One turn moves every row onto another: examples first, then more rows asked:
Q749: [ -7   2  -1 -21 -21  -2   2   6  11   6  -7  10]
Q850: [ -9 -26   8   7  -6   5   0   8   4  -2  -1  14]
Q977: [ 18  -7   9  -2   1   4   1  13 -12  -1   5   3]
Q431: [ -3 -18   1 -10  -8  10 -10  -3  12   0  -7 -11]
Q114: [ -5  12  -2   8 -23   2   2   9 -10  -1   1  -2]
Q777: [-12  11 -20   7   5   0   6   8   6   1   7   0]
Q43: [-22   4   6  -5  -3  -6  -4  -1  10   4  -6  21]
Q6: [ -4   1  -5 -20 -21  -5  -1   4  16   4  -5   7]
Q780: [-22   4   5  -8  -3  -8  -4  -3  13   7   0  16]
Q719: [ -3   4  -6 -18 -24  -3  -5   3  15   9  -5   6]
Q720: [-10 -25  10   5  -2   5  -1   6   7  -3  -4  13]
Q209: [-14   9 -19   5   5   0   7   8   9   1   8  -3]
Q669: [ -4 -15   1  -7  -5  12  -7  -6  12  -1  -8 -15]
Q655: [  7  -7 -15   1  12  13  -9   8  -5  14   3   0]
Q624: [ 11  -4 -10   4  10  13  -8   5  -3  15   0  -3]
Q981: [-21   3   7 -11  -5 -12  -3  -2   6   4   0  18]
Q945: [  0  14  -1   8 -20   0   3  12  -9  -2   5   0]
Q152: [ 19  -5   1  -3   3   5   0   6 -14  -5   3   5]
Q910: [ -8   3  -4 -21 -17  -2   2   7  14  11  -9   7]
Q684: [  0 -16   0  -7 -10  11  -9  -5  10   0  -8 -14]
Q500: [  3  -7 -12   1  15  10 -11   4  -5  13   3  -2]
Q68: [-11   9 -17   7   5  -2   9   9  10   0   9   1]
Q205: [ 16  -4   8   0   4   4  -1   9 -13  -4   6   2]
Q406: [ -9 -24   8   8  -1   5   1   5   6  -4  -2  14]
Q507: [  9  -3  -9   6  13  12 -10   4  -2  15   3   3]
Q141: [ -4  11   1   8 -22   0   4  13  -9  -1   4   0]
Q367: [ 16  -7   3   1   6   2  -1   7 -14  -3   5   6]
Q775: [-19   5   5  -6  -1  -7   0  -1   9   0  -4  22]

Q945 moves to Q720
Q209 moves to Q684
Where do these go?
Q624 moves to Q749
Q152 moves to Q981
Q68 moves to Q669
Q205 moves to Q43
Q775 moves to Q500

One turn moves every row onto another: examples first, then more rows asked:
Q333: [  7  -9  14  -5  20   8   5  -1   7  15  15  18  20  13   6  11  -2  -2
  -7  11   0   0  -9  13  11   7  10   8 -13 -10  -8  11   5   6  -2  -6
  -3  -4   2   6  19   3 -12  12 -10  10  -4 -13]
Q212: [ -1 -25   5   6  19  -8  -2 -18  13   3   3 -11 -11   5  17  12  -2  -3
   5   3   1 -11  11  21  -3  -1  25   1  -4  -9  12   4   7 -15  -4   1
  -1   3   6  -4  12  13  -6  11  -4  11 -16   2]
Q545: [  0   5   8   5  10  21   3  -5  24   7   0   4 -13   3   0   0  -2  10
 -12  17  -3  -3  -4   1   1   2   4 -14  -3  -8  -3   2  11   3   0  -3
   6  -6 -21  -9   7   9   8  -3  15   6 -16 -12]
Q305: [-11 -11 -10 -22   7 -10 -19 -10 -13  -4  -6   3  -8   0  12   0   6  17
  29 -13   8 -10  13  -4  11 -14  11  -7  17   8   7  -7   7  -7   7   8
   5  -4   1  -2   2   0   4  -9  -1  -1  -5   6]
Q63: [-14  -4   2 -25   2  11 -10   1 -22   3   7  18  15   7  10  -6   2  -1
   3   9   0  -7 -11 -10  19  13  -9  -6   9   1   6   6 -11  -4  -2   5
  -1  -8 -13   1  -2   4   5   0  -8   4  -9  -3]
Q865: [  8   1   7 -14   5   6  -5  -3  10   3  -4  -9   7   1  11  -6   2  14
   5  13   1  -7  -2 -10   6   0 -11 -12   4  -3  14  19  -8  10  11 -18
  11 -11 -17 -14  -3  -3   1  -5   5   3  -9 -18]
Q223: [  0 -16   8  13  23  -7   2 -21  12   3   6 -10 -14  11   5  15  -8  -6
  11  -7   9  -3   6  19  -1 -10  24   6   3  -5   1   0  12 -11   1   8
   2  -1  12  11  17   9 -12   5  -4   0  -1   7]
Q586: [ -2  -2  -9   0  12   5   3   0  -7  11 -21  -2 -19   1  -9   3  -9  16
   3   2  -4  -6  -2   3   6  -4   7 -19  13 -12   4  -3   9  -3   6   0
  -5  -2 -15  -3   7   5  19  -1  19  -4  -7  -1]
Q482: [-18  -1   6 -21   1   5 -11   1 -16   0   2  23  10  10   3  -3  -1  -6
   6   6   4  -6  -9  -9  18  10 -16  -4  11   9   3   3  -7   3   0  11
  10 -13 -13  -2  -3   6   1  -4 -12   6  -1  -3]
Q98: [ -1 -21   4  -2  17   3  -7  -2   0  10   5  14  22  14  -2  19  -2  -6
   1   9  -1   3  -5  10  12  -1  13   8   1  -9 -16  20   4   8  -3  -7
   0 -12  -4  -4  20  -5  -8   0 -10   8  -3 -16]
Q117: [ 15  -7   8  -2  12 -14  13   6   5   8 -12 -10  -7  -5   6  12 -16  13
   3  -1  -1 -15   0   1   7 -17   9  -7  -1  -4  10  -1   0   9  11   0
  10  -2   8  -8   2  -7   2   6   7  -8  10  -8]
Q745: [-18  -7 -11 -13  16  -9 -14 -10  -6 -11   0  -5 -14   1  12  -4  10  17
  26 -11  15 -12   9  -1  19  -9   4  -6  12   7   9 -10   6 -11   9  15
   4  -2  -6   3   0   6   9  -3   1   0  -3   8]
Q810: [  1 -20  12  -1  15   3  -2  -6   4  13   6  17  25  11   2  18  -1  -3
  -2  10   0   1  -6   7  11   6  11   8  -5 -11 -15  18   3   7  -2 -10
  -1  -9   0  -1  17   0  -9   3 -11  10  -4 -13]
Q633: [ -8   6  -6  -9   5  -3   2 -13   0  -3  -6  -1   8   3  35  18   6  -6
  22  -7   4   2  17  -7  -3 -10   4   5   3   7  15   7  -5   8  10  -7
  22  -1  -2  -6  -6   3  -9  -2  -4 -15   3  -7]
Q266: [  5 -11  17  -1  17   8   4  -2   8  17  13  18  19  12   4   4  -5  -2
  -6   8  -2  -3 -10  16  12  11   7   8 -12  -1  -8   9   9   6  -2  -3
  -4  -7  -1   3  20   4 -12   9 -12  10  -1 -12]
Q441: [ -2 -21   7  13  16  -8  -2 -19  15   1   5 -11 -13   7  15   9  -3   0
   6  -1   2  -8  10  20  -3  -7  28   1  -4 -11   6   4  10 -12  -2   4
  -1   4   9   5  15  15  -8  12  -4   7 -10   4]
Q824: [  6   7  17   6  10  22   4  -7  19  15   1   6  -7   6   5   0  -8   8
  -1  12  -1   4  -6  11  -6  13   5  -5  -6  -3  -6  10  11   7   2  -9
  10 -12 -13 -10   4  12   3   1  15  -4 -20  -8]
Q606: [  6   4  -4  -5  16   4  18   0 -12   8 -10   4  15   7  24  24  -6  -9
   0 -11  -1  -5   3   8  -2   0  -2   2  -2   7  20   9  -4  12   7  -3
  -1  -1  -4   4   6  -2 -12  18   0  -8  11 -11]
Q881: [-19 -11 -10 -15  13 -11 -16 -11  -9 -11   1  -1 -13   3  11  -2   9  16
  24 -12  15 -15  12  -5  11 -13   6  -6  13   4  13  -6   7 -11  10  12
   3   0  -2   0   4   7   6  -5  -2   2  -7   7]
Q130: [-20  -1 -10  -7  15  -8 -15  -8  -1 -15   2  -6 -16   9  12 -12  10  15
  19 -16  16 -13   8   2  11  -3  -2  -7   5   6  15  -5  10  -6   9  19
   6   1  -6   5   4  14   2   2  -1   2  -3   6]
Q460: [  2  -6   6  15  23  -7   4 -19   7   5   3 -10 -14   7  -1  13  -7  -4
  12  -8   8   2   5  16  -2 -11  17   2   7   8   0   0  13 -10   5   8
   4  -6   9  16  12   7 -12   9  -1   0   4  14]
Q103: [ -8 -10   1 -27   0  18 -12   2 -21   3   2  11  13   7  10  -2   3   3
   4  11   0 -10 -12  -2  13  12  -8 -10   1 -10  14  14 -11  -2   5   2
 -10  -3 -14  -4   4   2   3   2  -8   4 -11   1]
Q5: [  7 -10  24   0  18  11   8   1   7  13  16  14  14  10   6   5  -1   4
 -13   6   1  -6  -6  15   6   9   5   4 -18  -1   1   3  16   4   1  -1
  -5  -7  -6   3  19   4 -10  18  -7  10   0 -10]
Q34: [-17   1   9 -16   3   1 -10   2 -18   4   3  25   3  10   1  -3  -7  -2
   8   8   2  -6  -9 -10  18   7 -14   1  11  11   2   5  -3   5  -1  17
  13 -16  -9  -1  -4  11  -3   0  -7   2  -1  -1]
Q970: [  2 -14   9  10  23  -8   4 -17  14   0   7 -12 -15   8   8  14  -5  -6
  10  -1   8  -4   6  23   4 -14  25   1   2  -4   4  -2  11 -11   2   7
   4   1   7  13  15  10 -11  12   0   3  -3   6]
Q938: [-11   9 -13 -12  11  17   6  -1 -22  12  -8  24  -2   5  15  16   3   5
  -2  -9  -7  -3  11  10  -4   9   5  -4  -2   8   9  -6  14   2   2  -1
  -4   4 -19  -6   4   4  13   9   9   1  -9  -9]
Q73: [-11  16  -8  13  21  17   4 -19   9   7  -8  11  -5   5  17  16   9  -7
   8  -5   6  13  12   9  -9   3   7   2   1  14   1  -3  19   0   2  -4
   9  -4 -16   3   8  17   0  -1  10  -4 -10  -6]
Q685: [-17  -1  -5   0  20  -7 -10  -6  -2 -20   3  -8 -11  14  15 -14   9  19
  17 -16  17 -14   6   3   8   6  -2  -7   3   4  19  -1  11  -7  10  16
   6  -2  -2   7   6  13   2   5   3   2  -2   2]
Q706: [ -9   8  -4  12  17  13   3 -13  12   7   0   4  -7  13  19  16   4   0
  19  -3   9  13  17   9 -17  -7   8   4   2   6   6   1  22   6   1   0
   7  -7 -14  -2  14   9  -5  -2  10 -18  -8  -2]
Q821: [  2  -6   5 -14   1   2   1   0  18  -1  -5 -11   3   3  15   0  -2  13
   5  15  -3 -10  -1 -16  10  -9  -6  -9   2 -19  12  16 -12  11  11  -7
  10  -5 -10 -15  -1  -1  -3  -2   2  -9  -1 -13]
Q609: [ -7   2  -7 -11   6  -3  -3 -10  -1  -2   2  -9  -5   2  26  16   8  -2
  19   4   5   1  18 -11 -10 -17  -6  -1   5   9  26   9  -3   6   8  -3
  17  -5 -11 -13  -6  -5  -5  -6  -3  -8  -3  -2]
Q81: [-15  -4   3 -23   1  12 -11   1 -20   0   6  16  14   6   7  -9   4   0
   2   9  -1 -12 -11  -5  19   9 -12  -9   6   2   8  14 -10  -1   4   5
  -2  -5 -13  -2   0   7   4   2 -11   8 -10   0]

Q685 moves to Q212
Q606 moves to Q938
Where do these go?
Q821 moves to Q633
Q5 moves to Q103
Q970 moves to Q333
Q881 moves to Q223
Q130 moves to Q441
Q706 moves to Q824

One turn moves every row onto another: examples first, then more rows asked:
Q156: [  7  -5   3 -10   9  -9  -5  14 -12   3   9  -8  11   6 -11]
Q543: [  2  18   9  -5 -11  -2 -11  -6   6 -14   8  -5  -9  19   2]
Q451: [  1  -3   4  21   1   5  13   8   5  -5   7   1 -10   8  11]
Q902: [-2 -7 -2 19  0  6  4 11 -1 -1  4 11  2  9 15]
Q425: [  8   3  11  -8 -16  -8 -11   4  14  -5   4   3  21  -1  -5]
Q852: [  1 -10  -3   7  -5   2  -7   9  -4   2  12  17   5   9  17]
Q91: [ 11  11  10  -4 -14 -12  -9  -2  19  -2   6   8   4   8 -17]
Q826: [  6  -7   0  -2  -9  -3 -11   6  -3  -2  24  14  -3   7  13]
Q140: [  8  11   3   6  -1  -5  -5   9  -5  -7  -5  -9 -14 -17 -12]
Q668: [ 10  -7   7  -2 -14  -4  -5   1   1  -8  -6  -4  27  -5   5]
Q455: [  6   0   2  -4   7   0   2  -4  19  -7 -14  10 -15  -8   0]
Q126: [  1  -7  -4  -8  10 -15   5  -5  21 -10   1   2  -7  -6  -6]
Q958: [  4   9  -1  -9  -8  -9  -7  -1  -3   0  -1   3 -16 -20 -11]
Q288: [  2  -8  -4 -12   9 -20   1   4   6  -4  14  -6   5   2 -12]
Q519: [ -1  12   6   7  -5  -2  -1  -6   3 -14   0 -10 -10  26  -3]
Q160: [ 18  -1   3  14  -9 -10   7 -12  -4  -7 -16   0  -4   9 -10]
Q694: [  1   1   3  13   4  -2  -4  16  -4 -10  -8 -10  -3 -11 -16]
Q233: [ 14   2   9  -6   7   7  -7  14 -15   5  -8  -1   4   3  -5]
Q269: [-8 -7 -5  3 -7  1 -1 -9 -5 -9 -8  0 11 20 12]
Q944: [ -5   0   0  13  -3   0   5  -8  -3 -12  -8  -6   0  25   3]
Q511: [ -1  11   5 -14 -14  -2 -17  -8   4 -11   8   1   2  12  12]
Q166: [ -8 -11  -2   8   3  -1  -4  16  -2  -5  -7  -2   8  -8 -18]
Q737: [  6   1   7  13  -3  -2   9   3   6 -10  19  -2 -19   7   8]
Q513: [ 16 -10   4  10 -10  -6   4  -7  -8  -9 -17  -5  13  -1   1]
Q818: [ 16   9   7   7 -10 -14   0  -9   9  -3  -5   6  -9  12 -20]
Q53: [ 13   4   9  -3   6  13  -3   7   0   1 -20   7  -9  -4   0]
Q547: [ -4  -3  -6 -13  -8  -8  -8  -1   0   4   1  12  -6 -17 -14]
Q743: [  9  -2   5   1  -7  -6  -3   3   1  -9  28   4 -15   5   8]
Q901: [-11 -14  -7  -4  -3  -4  -6   7   1   2  -2   9   7 -11 -17]
Q808: [ -6  -1  -2 -10 -12   0 -12 -10  -1  -9   0   4  13  12  16]

Q53 moves to Q233
Q547 moves to Q958
Where do these go?
Q269 moves to Q808
Q91 moves to Q818
Q451 moves to Q902

